In the data rows, the value 128 means zero.
Here are some points:
[178 129 153 128 114  83 105 133]
[103 134 117 133 120 138 146  90]
[133 124 154  96  91 119  96 133]
[147 113 180  95 107 127 151 145]
[117 151 146 125 139 140 127 144]
[191 154 154 200 149 105  86 160]
[140 132  83 154 140 109 146  64]
[164 120 141 111 134 110 101 147]
[125 102 102 141 137 141 104 127]
[158 102  70 241 180 135 188   5]
[155 135 123 117 125  99  96 120]
[159 124 122 166 107  71  77 165]
[162 123 116 123 138  95  89 114]
[224 112 134 185 126  63  82 116]
[180 117 161 139 120 136  79 119]
[122 109  85 187 133 128 191 102]
[198 135 159 146 159  92 142 102]
[141 120  58 233 176 109 203  15]
[159 114 172 145 163 121  92 110]
[127 118 163  92 108 115  95 142]
[113 116 145  71 106 119  79 168]
[109 104 113 144 141 161 156  63]
[151 113 147 106  97  94 106 147]
[124 127 125 140 141 123 150 106]
Here are 10 more points, each followed by its number:
[127 148 180  53 102 135  62 153] 0
[137 145 145 133 101 163 108 179] 1
[ 93 163 146  92 125 210 154 175] 2
[150 108 144 135 136 144  95 125] 3
[168 118 147 142 119  75  94 161] 4
[ 86 144 144 110 112 111 153 122] 5
[144 129 161 105  99  89  99 174] 6
[145 113  97 197 140 112 144  73] 7
[152 141 147 102  92 117  82 196] 8
[159 136  53 222 141  70 192  66] 9
Which three of these numbered points are nearest to each point below, looking only along the 3 directions in which the first points spread most? Their numbers follow each, nearest first.
[152 124  61 242 196 110 198  22] > 9 7 3
[ 94 134 217  71  92 146  45 191] > 0 8 6
[148 124 153  97 112 112  84 158] > 6 1 8
[114 145 171  33  71 113 128 199] > 0 8 6
[149 111 113 190 131 128 150  84] > 7 9 3
[121 143 172  91 113 121 108 146] > 1 6 0
[110 132 129 120 121 179 145 138] > 5 2 1
[165 154 123 192 156 120 125  67] > 7 9 3
[159 124 119 169 141 107 149  68] > 7 3 9
[165 144 144 149 117  86  82 144] > 4 3 6
[163  91 142 117 142 140 101 104] > 3 1 5
[137 121 157  74  73 104  45 239] > 8 0 6
[165 109 118 210 143 106 192 111] > 7 9 3
[155 112 166 143 139 108 121 105] > 3 1 4
[143 120 112 189 177 184 154  86] > 7 9 3
[160 157 149 159 132 134 125  98] > 3 7 1
[ 48 151  61 203 157 153 238   7] > 9 7 5
[115 124 150  98  98 117 124 141] > 1 5 3
[151 129 180  85 128  84  79 208] > 8 6 0
[141 153 153 100 110  93  63 191] > 8 6 1
[103 136 123 127 106 114 181 129] > 5 3 1
[162 119 159  84 116  82  47 162] > 8 6 4
Now 10 new points, numbered from 0 again:
[157 119  85 182 135  81 121 138] 0
[233 121 169 151 134  92 115 140] 1
[135 116 101 158 104  91 123 109] 2
[153 183 155 121 149 120 110 156] 3
[104 146 114 170 113 131 153  86] 4
[103 146 131  98 152 141 166 101] 5
[126 147 116 162 134 160 182 115] 6
[ 97 120 167  74 102 106 134 206] 7
[122 129 134  92 142 138 122 114] 8
[126 117  70 180 156 105 164  79] 9
The same question for these:
[120 104 126 134 152 139 162  56] > 6 4 5
[174 115 107 175 168  93  83 103] > 0 2 1
[107 131 145  92 105 100 136 125] > 8 5 3
[ 98 158  91 152 136 104 153 111] > 4 2 6
[179 116 132 178 133  73 126 113] > 0 2 1
[146 102  65 184 149 102 151  65] > 9 4 2
[149 112 113 145 124 111 112 135] > 2 0 3
[169 117 112 143 124  71  70 143] > 0 2 3
[162 128 158 119 115 116  91 168] > 3 8 7
[144 102  97 127 137 112 119 112] > 2 4 0
[179 123 145 135 153 151  90 176] > 3 1 8
[117 111 126 116 161 167 119 166] > 8 5 3
[123 150 127  84 125 125 147 119] > 8 5 3
[143 112 148 124 140 126  69 158] > 3 8 7
[121 135 119 122 115 174 111 158] > 8 3 5
[144 138 155 168 191 178 147  92] > 6 5 4
[ 51 134 113  88 135 218 178 168] > 5 8 6
[101 128 119 104 106 131 131 147] > 8 5 7
[119 142 136 123 113 149 134 123] > 8 5 6
[116 112  95 125 135 124 127  96] > 4 2 6
[138 121 104 128 136 106  87 136] > 2 0 3
[165  99 152 136 125 110 103 108] > 3 8 2
